In the data rows, 50 means zero.
Each row has a hidden score. How much does it go up from the first row of each pair to the second? 7 means little or no change, 15 a big rise and 0 a big fall.
  54  38  38  35  41  50  47  69
  41  64  59  29  37  49  15  48 >> 15
  39  48  53  73  56  50  72  37
  34  72  42  53  66  37  45  32 >> 13
  67  61  56  61  38  53  69  58
  47  45  43  49  56  50  74  37 >> 9
  42  47  20  34  47  42  50  61
  19  67  70  60  58  38  43  39 >> 15
  50  50  68  52  47  66  38  44
  34  67  52  33  40  58  15  35 >> 13
  35  46  63  59  45  56  26  34
  57  51  58  49  68  49  53  24 >> 1
  32  69  28  49  37  39  31  28
  42  46  38  60  51  45  53  49 >> 1
  39  37  37  44  54  50  51  45
  42  51  50  41  46  24  70  33 >> 5
  57  48  57  57  56  49  47  50
  73  38  68  58  42  66  72  76 >> 0
  63  45  57  17  49  50  58  72
  27  46  37  32  56  24  64  51 >> 12
  61  28  56  58  46  60  50  58
  35  38  53  43  59  55  43  31 >> 13
  49  40  44  53  59  68  38  39
  38  52  46  53  42  27  56  45 >> 6
  37  45  42  46  46  23  60  37
  47  62  41  79  47  27  63  58 >> 5
  47  45  35  42  54  44  67  28
  48  27  54  35  36  43  60  37 >> 7
  72  46  52  29  46  50  51  54
  72  60  38  54  34  55  40  76 >> 7
  32  48  50  44  14  33  57  47
  37  32  73  43  36  67  20  55 >> 13
  39  50  48  48  61  50  60  52
  70  80  33  42  33  41  37  67 >> 5
  58  54  27  52  53  65  59  65
  82  54  36  64  46  57  52  74 >> 5
  35  67  39  69  65  48  67  69
  79  53  59  56  35  47  57  85 >> 2
  59  41  71  33  45  62  44  56
  46  52  57  36  53  41  52  33 >> 9
  33  62  27  49  52  46  55  51
  77  62  41  67  49  56  55  65 >> 1
  59  53  92  36  41  55  35  62
  66  52  41  54  41  53  34  65 >> 4
  54  44  62  28  39  45  41  60
  50  45  45  42  41  41  50  59 >> 6
  31  24  42  67  77  57  62  36
  43  49  65  62  44  39  30  41 >> 11
  37  34  63  45  36  34  53  48
  35  54  54  50  68  38  67  20 >> 7
  56  37  51  65  65  56  81  59
  55  57  32  69  57  58  82  36 >> 8
  43  17  61  53  72  58  33  36
  50  47  69  54  29  50  31  73 >> 5
  35  45  45  46  45  52  49  54
  42  41  41  47  25  42  33  56 >> 8
  31  52  44  47  40  19  72  40
  47  37  62  47  70  45  52  37 >> 9
  67  73  49  70  60  49  61  57
  46  35  50  32  45  24  56  41 >> 10
  67  38  54  60  34  65  57  48
  68  60  65  53  56  57  60  71 >> 7
  63  72  43  37  43  57  39  50
  49  39  51  67  75  53  54  64 >> 6
  37  39  44  48  80  64  67  59
  50  71  30  95  42  42  51  38 >> 9
  50  19  47  20  45  16  51  35
  56  55  36  32  22  33  22  50 >> 10
  68  55  42  53  45  53  63  63
  37  45  49  63  58  49  42  20 >> 15
  26  41  54  53  64  39  54  41
  52  71  41  43  57  42  24  76 >> 7
  24  65  45  40  52  57  43  53
  74  29  56  63  49  49  52  55 >> 0
  54  28  48  69  63  67  68  50
  29  31  43  57  66  45  59  35 >> 13
  57  53  55  36  32  47  48  53
  51  50  63  73  61  62  72  56 >> 5
  51  83  41  57  54  44  37  52
  39  57  51  52  46  50  29  65 >> 9
  35  80  33  49  70  46  39  42
  47  51  61  47  45  74  61  57 >> 0
  42  64  46  47  38  43  34  61
  47  60  64  53  44  63  48  42 >> 6
  67  57  33  35  58  46  61  49
  74  80  36  63  86  75  37  67 >> 10
  46  65  40  52  41  51  51  57
  49  49  43  37  49  58  58  59 >> 5
  75  42  37  34  21  40  54  58
  58  54  24  52  74  55  63  40 >> 10
  72  59  55  35  40  49  46  55
  45  48  55  52  47  44  44  45 >> 11
  30  70  32  27  43  56  14  34
  66  58  43  29  29  34  50  49 >> 0
  49  37  70  43  14  49  25  54
  54  55  31  67  74  47  74  65 >> 0
  23  22  38  14  42  20  58  35
  65  43  49  44  58  56  39  62 >> 4
  56  75  56  63  59  41  45  38
  57  54  34  56  73  68  64  46 >> 2
  63  50  51  60  77  66  60  69
  46  32  44  25  31  24  47  43 >> 11
  68  43  60  43  43  30  37  75
  43  51  63  40  49  59  47  54 >> 10
  40  32  40  28  37  40  47  35
  57  42  59  30  34  46  47  58 >> 5
  53  41  49  87  70  62  73  48
  40  49  55  47  50  46  45  49 >> 13
  44  61  28  47  62  37  50  64
  69  55  37  46  46  56  45  69 >> 4
  55  75  25  83  63  54  50  46
  66  45  44  47  69  60  47  50 >> 6
  47  39  42  60  65  58  57  47
  38  36  34  26  34  29  53  38 >> 8
  43  62  50  73  87  51  55  64
  46  53  28  64  75  66  87  49 >> 0
  60  68  30  61  79  54  62  48
  45  64  57  36  40  47  35  48 >> 13
  47  67  46  59  44  69  53  64
  65  34  53  64  48  65  37  59 >> 7
  62  69  22  56  48  43  54  62
  31  27  76  46  56  56  32  25 >> 15
  54  77  57  56  38  51  33  52
  62  52  52  36  55  51  43  34 >> 5
  69  54  41  38  34  50  55  65
  63  61  27  51  68  67  77  44 >> 6
  51  55  59  65  55  50  46  30
  49  58  47  69  72  57  73  58 >> 2
  59  68  71  47  37  53  26  67
  47  57  63  56  54  65  45  52 >> 6
  51  45  60  11  40  45  41  45
  50  57  50  37  14  31  42  53 >> 6
  65  46  29  59  63  76  54  46
  62  50  64  45  40  58  24  52 >> 13
  65  46  69  58  39  61  60  94
  34  83  37  47  46  39  22  51 >> 15
  47  48  40  63  59  68  48  61
  55  46  74  37  62  47  64  43 >> 6
  35  30  68  55  71  50  49  36
  39  53  40  46  51  40  41  35 >> 7
  49  43  25  71  52  62  42  39
  55  60  62  60  47  58  54  51 >> 6
  40  71  18  69  72  80  63  79
  46  84  37  27  36  37  29  41 >> 14
  51  65  56  59  53  50  51  47
  49  53  66  40  28  28  50  47 >> 7
  45  51  43  35  49  63  34  71
  38  30  63  56  54  53  51  36 >> 7
  31  39  66  58  70  55  49  23
  47  51  55  52  44  65  26  44 >> 7
  43  28  53  54  57  66  61  09
  42  47  79  28  50  58  61  53 >> 6
  30  73  40  64  48  22  31  29
  62  53  58  63  37  48  55  41 >> 0
  62  62  57  42  46  43  36  74
  46  18  38  30  09  19  61  21 >> 5
  28  56  56  39  23  35  59  51
  32  49  45  33  40  18  64  29 >> 7
  39  49  50  37  31  33  36  45
  63  54  30  35  48  49  58  67 >> 0
  34  38  57  59  56  55  48  38
  65  40  72  32  39  58  40  55 >> 3
  38  55  29  54  50  42  59  51
  63  53  57  59  55  56  41  61 >> 7
  40  64  35  51  75  45  90  57
  45  52  50  51  42  59  60  46 >> 11
  40  49  58  62  75  62  55  60
  47  62  62  34  31  43  31  41 >> 10
  59  54  48  52  55  45  66  53
  45  50  55  58  62  55  64  38 >> 10
  44  74  49  46  71  51  27  51
  38  46  74  25  24  46  44  58 >> 4
  54  58  62  51  46  59  37  55
  51  45  58  43  43  53  40  54 >> 6
  85  57  46  61  62  60  61  42
  73  35  36  50  62  61  65  66 >> 6
  44  45  65  38  43  62  48  70
  63  42  41  63  45  56  67  57 >> 1
  42  20  44  48  73  49  70  36
  45  83  46  28  50  56  00  57 >> 15
  44  30  62  73  59  60  60  40
  66  45  33  46  47  49  50  69 >> 3
  53  39  47  22  48  54  33  63
  37  41  32  49  45  12  67  50 >> 4
  47  46  44  59  44  46  58  24
  66  51  52  39  45  56  46  39 >> 6
  59  31  36  64  67  59  68  50
  42  42  74  54  44  47  56  43 >> 13
  48  35  47  60  51  65  73  42
  45  57  69  48  44  52  59  61 >> 10
  69  30  54  41  38  35  52  32
  58  28  67  90  59  75  58  56 >> 7
  49  69  39  49  47  47  36  69
  68  47  63  59  43  67  58  73 >> 1
  57  69  47  39  24  47  49  47
  60  62  52  39  50  52  45  67 >> 7
  49  47  65  57  79  31  59  47
  71  11  60  62  61  60  77  47 >> 0
  68  62  43  44  29  65  49  60
  61  44  62  34  47  15  38  43 >> 12
  37  49  54  38  55  57  62  57
  60  57  64  57  58  51  51  38 >> 8
  35  59  27  64  54  43  59  44
  55  38  66  55  39  51  49  82 >> 5
  60  37  35  32  27  10  47  59
  52  52  64  62  35  38  36  42 >> 12
  63  40  66  68  74  64  59  58
  51  29  58  62  71  75  72  40 >> 6
